128 stands for zero in the data rows.
Here are some points, one per row:
[150, 154, 127, 137, 122, 187, 191, 119, 70, 139, 126, 73, 121, 169, 161, 123, 72, 118, 115, 138, 100, 124, 105, 110, 139, 72, 139, 108, 96, 146, 150, 125, 141, 117, 128, 138, 115, 117, 141, 135, 115]
[129, 98, 125, 113, 108, 115, 140, 142, 111, 146, 114, 69, 152, 120, 102, 103, 138, 120, 135, 146, 119, 135, 104, 168, 133, 148, 144, 96, 137, 50, 139, 106, 108, 126, 126, 113, 125, 143, 168, 132, 125]
[138, 140, 111, 143, 113, 147, 155, 161, 130, 114, 124, 140, 147, 122, 128, 180, 201, 116, 70, 125, 142, 100, 112, 146, 120, 112, 115, 127, 107, 139, 155, 128, 126, 103, 193, 124, 90, 114, 118, 94, 129]
[117, 169, 130, 81, 180, 121, 134, 133, 129, 130, 116, 134, 142, 88, 161, 150, 112, 108, 106, 139, 93, 153, 162, 144, 120, 134, 136, 106, 141, 126, 115, 157, 98, 151, 117, 162, 103, 110, 91, 128, 149]
[105, 133, 127, 106, 114, 158, 132, 94, 130, 125, 131, 132, 102, 69, 142, 102, 164, 124, 109, 161, 124, 135, 125, 155, 128, 148, 128, 96, 104, 144, 112, 166, 113, 160, 98, 126, 156, 87, 87, 143, 72]
[149, 125, 124, 128, 131, 189, 188, 138, 133, 152, 143, 133, 154, 153, 94, 149, 169, 115, 115, 157, 143, 122, 112, 108, 128, 72, 89, 96, 128, 157, 129, 166, 104, 116, 203, 124, 162, 134, 114, 124, 134]
[157, 136, 120, 139, 159, 136, 81, 96, 138, 109, 146, 106, 154, 124, 175, 142, 138, 136, 124, 114, 149, 149, 126, 140, 133, 138, 141, 122, 107, 138, 135, 119, 134, 134, 128, 101, 188, 127, 138, 124, 142]
[101, 157, 142, 102, 87, 127, 135, 97, 151, 120, 95, 147, 127, 153, 116, 123, 143, 120, 110, 85, 83, 133, 174, 122, 147, 141, 128, 132, 128, 112, 116, 90, 147, 103, 132, 144, 166, 143, 110, 135, 143]
[123, 148, 178, 113, 99, 116, 117, 67, 135, 117, 152, 144, 141, 126, 116, 131, 112, 142, 123, 146, 158, 118, 117, 147, 117, 122, 129, 163, 133, 132, 145, 152, 133, 108, 122, 164, 115, 154, 133, 155, 159]
[89, 137, 106, 211, 136, 119, 168, 131, 143, 113, 135, 85, 114, 138, 103, 136, 145, 142, 118, 124, 136, 158, 164, 100, 117, 128, 157, 176, 160, 117, 112, 122, 89, 122, 92, 135, 123, 120, 88, 138, 156]
[90, 96, 145, 110, 129, 116, 159, 111, 123, 106, 71, 163, 133, 161, 126, 145, 134, 120, 171, 137, 140, 160, 136, 133, 169, 124, 118, 139, 129, 92, 108, 115, 188, 144, 133, 134, 117, 141, 74, 122, 132]
[127, 105, 154, 132, 120, 125, 118, 103, 132, 139, 172, 112, 121, 113, 122, 128, 100, 116, 97, 116, 117, 136, 102, 159, 140, 147, 128, 149, 140, 142, 116, 139, 139, 151, 141, 66, 102, 157, 119, 114, 146]
[142, 160, 122, 140, 103, 136, 97, 181, 147, 136, 124, 136, 131, 149, 107, 158, 149, 94, 71, 164, 203, 123, 100, 104, 112, 130, 125, 86, 114, 155, 143, 18, 133, 112, 92, 125, 68, 113, 96, 135, 125]
[139, 120, 82, 114, 108, 115, 127, 118, 144, 142, 124, 139, 138, 117, 162, 107, 102, 132, 134, 110, 148, 130, 127, 142, 122, 61, 103, 153, 141, 137, 132, 106, 121, 124, 104, 102, 162, 93, 152, 87, 133]
[112, 177, 125, 128, 153, 123, 123, 153, 142, 144, 105, 110, 96, 146, 127, 140, 157, 135, 131, 116, 139, 141, 128, 115, 131, 143, 123, 129, 177, 141, 121, 161, 191, 155, 121, 159, 141, 128, 184, 123, 120]
[119, 95, 141, 158, 147, 122, 110, 89, 136, 120, 130, 111, 122, 151, 126, 135, 156, 134, 124, 108, 126, 146, 156, 105, 114, 112, 138, 141, 130, 147, 100, 105, 76, 149, 127, 158, 80, 114, 151, 161, 109]
[150, 127, 132, 124, 129, 123, 89, 153, 138, 142, 135, 105, 147, 94, 138, 93, 154, 104, 134, 138, 82, 129, 108, 78, 134, 63, 131, 145, 120, 83, 149, 137, 139, 95, 137, 141, 125, 140, 110, 144, 84]
[159, 162, 108, 80, 138, 119, 156, 145, 123, 134, 110, 110, 96, 117, 69, 135, 145, 141, 160, 97, 165, 171, 159, 112, 153, 148, 144, 156, 131, 150, 139, 147, 155, 117, 123, 134, 118, 135, 143, 140, 128]
[136, 113, 131, 137, 125, 122, 110, 105, 128, 137, 154, 127, 129, 105, 140, 131, 101, 158, 108, 98, 159, 143, 123, 117, 125, 125, 108, 102, 111, 126, 130, 135, 119, 163, 121, 141, 145, 179, 133, 69, 117]
[123, 95, 113, 186, 153, 118, 108, 142, 19, 144, 122, 167, 125, 114, 101, 87, 131, 132, 109, 145, 104, 133, 132, 153, 113, 137, 91, 146, 141, 130, 134, 93, 127, 104, 142, 148, 147, 115, 141, 143, 122]
[143, 154, 111, 117, 68, 127, 103, 138, 4, 122, 140, 127, 148, 173, 150, 128, 134, 113, 134, 124, 113, 107, 128, 84, 122, 163, 110, 113, 124, 128, 122, 187, 118, 124, 105, 107, 120, 112, 106, 140, 122]
[157, 85, 170, 97, 135, 113, 136, 133, 132, 149, 140, 128, 132, 123, 125, 127, 122, 125, 129, 96, 165, 96, 141, 109, 144, 124, 147, 154, 136, 140, 145, 127, 118, 121, 102, 165, 155, 112, 115, 124, 163]
[123, 132, 164, 134, 134, 120, 155, 129, 146, 115, 175, 168, 131, 149, 140, 136, 121, 118, 160, 105, 110, 117, 127, 182, 154, 140, 151, 117, 141, 116, 132, 106, 118, 104, 106, 143, 143, 134, 114, 140, 66]
[94, 114, 129, 146, 142, 118, 114, 136, 143, 137, 147, 105, 132, 123, 129, 99, 115, 117, 145, 134, 143, 105, 136, 155, 131, 99, 108, 98, 116, 123, 121, 182, 131, 92, 99, 54, 106, 148, 135, 121, 153]
[140, 148, 116, 113, 134, 125, 80, 125, 123, 156, 123, 122, 121, 154, 92, 126, 147, 139, 136, 150, 93, 99, 117, 151, 137, 109, 132, 133, 116, 56, 142, 138, 103, 119, 127, 122, 112, 113, 134, 83, 137]
[126, 92, 125, 106, 131, 142, 117, 110, 143, 129, 133, 131, 128, 122, 143, 138, 111, 139, 119, 152, 132, 129, 131, 91, 132, 170, 128, 146, 148, 149, 123, 119, 114, 94, 118, 135, 136, 137, 165, 32, 124]
[114, 95, 127, 111, 115, 115, 127, 151, 131, 96, 160, 122, 91, 107, 124, 145, 127, 136, 153, 120, 131, 106, 108, 109, 157, 134, 123, 132, 108, 142, 102, 106, 144, 143, 136, 165, 137, 126, 159, 124, 171]
[110, 118, 134, 82, 135, 132, 120, 177, 137, 131, 121, 118, 90, 149, 166, 124, 143, 153, 164, 112, 100, 165, 125, 151, 35, 136, 138, 126, 141, 145, 117, 135, 107, 141, 151, 148, 122, 132, 101, 143, 157]
[143, 120, 101, 186, 121, 187, 104, 141, 122, 162, 138, 167, 133, 119, 126, 101, 97, 105, 137, 130, 152, 121, 158, 121, 126, 168, 120, 148, 122, 64, 136, 141, 135, 115, 183, 152, 108, 92, 127, 140, 121]
[91, 111, 99, 100, 123, 121, 135, 98, 133, 110, 181, 170, 145, 130, 104, 136, 130, 156, 141, 131, 106, 122, 125, 118, 133, 126, 162, 106, 143, 128, 127, 98, 163, 137, 136, 123, 101, 143, 145, 167, 137]
[135, 105, 98, 130, 143, 167, 127, 112, 149, 142, 107, 126, 156, 109, 137, 98, 135, 147, 145, 114, 108, 104, 112, 137, 144, 170, 58, 148, 119, 153, 129, 110, 107, 133, 93, 142, 90, 121, 131, 172, 114]
[147, 176, 165, 143, 160, 116, 139, 140, 127, 153, 98, 152, 119, 101, 184, 127, 137, 161, 135, 124, 139, 115, 133, 122, 154, 137, 153, 126, 115, 132, 95, 106, 133, 142, 137, 107, 157, 144, 132, 149, 150]
[152, 142, 103, 150, 102, 10, 154, 136, 160, 155, 124, 120, 143, 175, 135, 121, 92, 109, 117, 156, 122, 121, 103, 95, 125, 164, 113, 99, 96, 152, 146, 159, 116, 118, 183, 127, 125, 95, 113, 146, 97]
[104, 87, 112, 94, 129, 129, 117, 139, 145, 118, 130, 119, 136, 145, 118, 135, 98, 137, 93, 130, 131, 99, 136, 144, 129, 133, 149, 165, 123, 118, 126, 120, 117, 127, 123, 111, 147, 157, 146, 163, 64]
[142, 102, 145, 163, 104, 129, 125, 135, 152, 130, 82, 178, 116, 132, 124, 158, 131, 136, 119, 142, 83, 168, 123, 145, 121, 126, 151, 103, 145, 140, 120, 177, 189, 140, 101, 125, 125, 151, 147, 152, 156]
[105, 124, 123, 137, 122, 135, 116, 150, 121, 142, 112, 123, 167, 128, 102, 78, 105, 107, 167, 137, 124, 124, 120, 147, 132, 109, 161, 135, 101, 175, 145, 127, 114, 150, 122, 123, 129, 130, 154, 56, 132]
[130, 126, 142, 132, 115, 130, 90, 125, 145, 117, 147, 79, 130, 113, 131, 152, 87, 146, 143, 144, 128, 113, 163, 163, 132, 111, 92, 132, 151, 137, 128, 111, 137, 118, 138, 73, 138, 126, 124, 137, 96]
[138, 141, 129, 133, 163, 119, 186, 122, 139, 74, 119, 126, 117, 118, 84, 128, 119, 104, 154, 123, 106, 122, 135, 108, 0, 132, 129, 131, 120, 94, 97, 113, 148, 146, 107, 127, 129, 111, 105, 113, 127]
[114, 163, 158, 134, 153, 126, 124, 123, 124, 122, 102, 156, 101, 95, 149, 157, 120, 117, 145, 117, 145, 138, 106, 103, 149, 141, 135, 125, 125, 129, 154, 124, 105, 158, 136, 97, 159, 142, 148, 154, 141]
[158, 138, 128, 129, 137, 123, 113, 124, 138, 54, 111, 141, 94, 128, 139, 105, 127, 150, 124, 114, 158, 110, 121, 128, 166, 123, 146, 114, 153, 135, 129, 150, 122, 142, 136, 137, 134, 131, 128, 117, 147]
These points spread out most along one direction. Take the direction at right angles to it along which they spread out most. Go by this last direction. Where along it does each point below lie, from 0 to 99? 50 is the average, and the first point above lies past it. One standard deviation of the points above along it is 16.
[101, 157, 142, 102, 87, 127, 135, 97, 151, 120, 95, 147, 127, 153, 116, 123, 143, 120, 110, 85, 83, 133, 174, 122, 147, 141, 128, 132, 128, 112, 116, 90, 147, 103, 132, 144, 166, 143, 110, 135, 143] 61
[104, 87, 112, 94, 129, 129, 117, 139, 145, 118, 130, 119, 136, 145, 118, 135, 98, 137, 93, 130, 131, 99, 136, 144, 129, 133, 149, 165, 123, 118, 126, 120, 117, 127, 123, 111, 147, 157, 146, 163, 64] 33
[152, 142, 103, 150, 102, 10, 154, 136, 160, 155, 124, 120, 143, 175, 135, 121, 92, 109, 117, 156, 122, 121, 103, 95, 125, 164, 113, 99, 96, 152, 146, 159, 116, 118, 183, 127, 125, 95, 113, 146, 97] 65
[157, 85, 170, 97, 135, 113, 136, 133, 132, 149, 140, 128, 132, 123, 125, 127, 122, 125, 129, 96, 165, 96, 141, 109, 144, 124, 147, 154, 136, 140, 145, 127, 118, 121, 102, 165, 155, 112, 115, 124, 163] 42
[149, 125, 124, 128, 131, 189, 188, 138, 133, 152, 143, 133, 154, 153, 94, 149, 169, 115, 115, 157, 143, 122, 112, 108, 128, 72, 89, 96, 128, 157, 129, 166, 104, 116, 203, 124, 162, 134, 114, 124, 134] 68
[89, 137, 106, 211, 136, 119, 168, 131, 143, 113, 135, 85, 114, 138, 103, 136, 145, 142, 118, 124, 136, 158, 164, 100, 117, 128, 157, 176, 160, 117, 112, 122, 89, 122, 92, 135, 123, 120, 88, 138, 156] 73
[123, 95, 113, 186, 153, 118, 108, 142, 19, 144, 122, 167, 125, 114, 101, 87, 131, 132, 109, 145, 104, 133, 132, 153, 113, 137, 91, 146, 141, 130, 134, 93, 127, 104, 142, 148, 147, 115, 141, 143, 122] 51
[142, 102, 145, 163, 104, 129, 125, 135, 152, 130, 82, 178, 116, 132, 124, 158, 131, 136, 119, 142, 83, 168, 123, 145, 121, 126, 151, 103, 145, 140, 120, 177, 189, 140, 101, 125, 125, 151, 147, 152, 156] 60
[140, 148, 116, 113, 134, 125, 80, 125, 123, 156, 123, 122, 121, 154, 92, 126, 147, 139, 136, 150, 93, 99, 117, 151, 137, 109, 132, 133, 116, 56, 142, 138, 103, 119, 127, 122, 112, 113, 134, 83, 137] 41
[139, 120, 82, 114, 108, 115, 127, 118, 144, 142, 124, 139, 138, 117, 162, 107, 102, 132, 134, 110, 148, 130, 127, 142, 122, 61, 103, 153, 141, 137, 132, 106, 121, 124, 104, 102, 162, 93, 152, 87, 133] 26
[159, 162, 108, 80, 138, 119, 156, 145, 123, 134, 110, 110, 96, 117, 69, 135, 145, 141, 160, 97, 165, 171, 159, 112, 153, 148, 144, 156, 131, 150, 139, 147, 155, 117, 123, 134, 118, 135, 143, 140, 128] 65
[138, 141, 129, 133, 163, 119, 186, 122, 139, 74, 119, 126, 117, 118, 84, 128, 119, 104, 154, 123, 106, 122, 135, 108, 0, 132, 129, 131, 120, 94, 97, 113, 148, 146, 107, 127, 129, 111, 105, 113, 127] 84
[94, 114, 129, 146, 142, 118, 114, 136, 143, 137, 147, 105, 132, 123, 129, 99, 115, 117, 145, 134, 143, 105, 136, 155, 131, 99, 108, 98, 116, 123, 121, 182, 131, 92, 99, 54, 106, 148, 135, 121, 153] 25
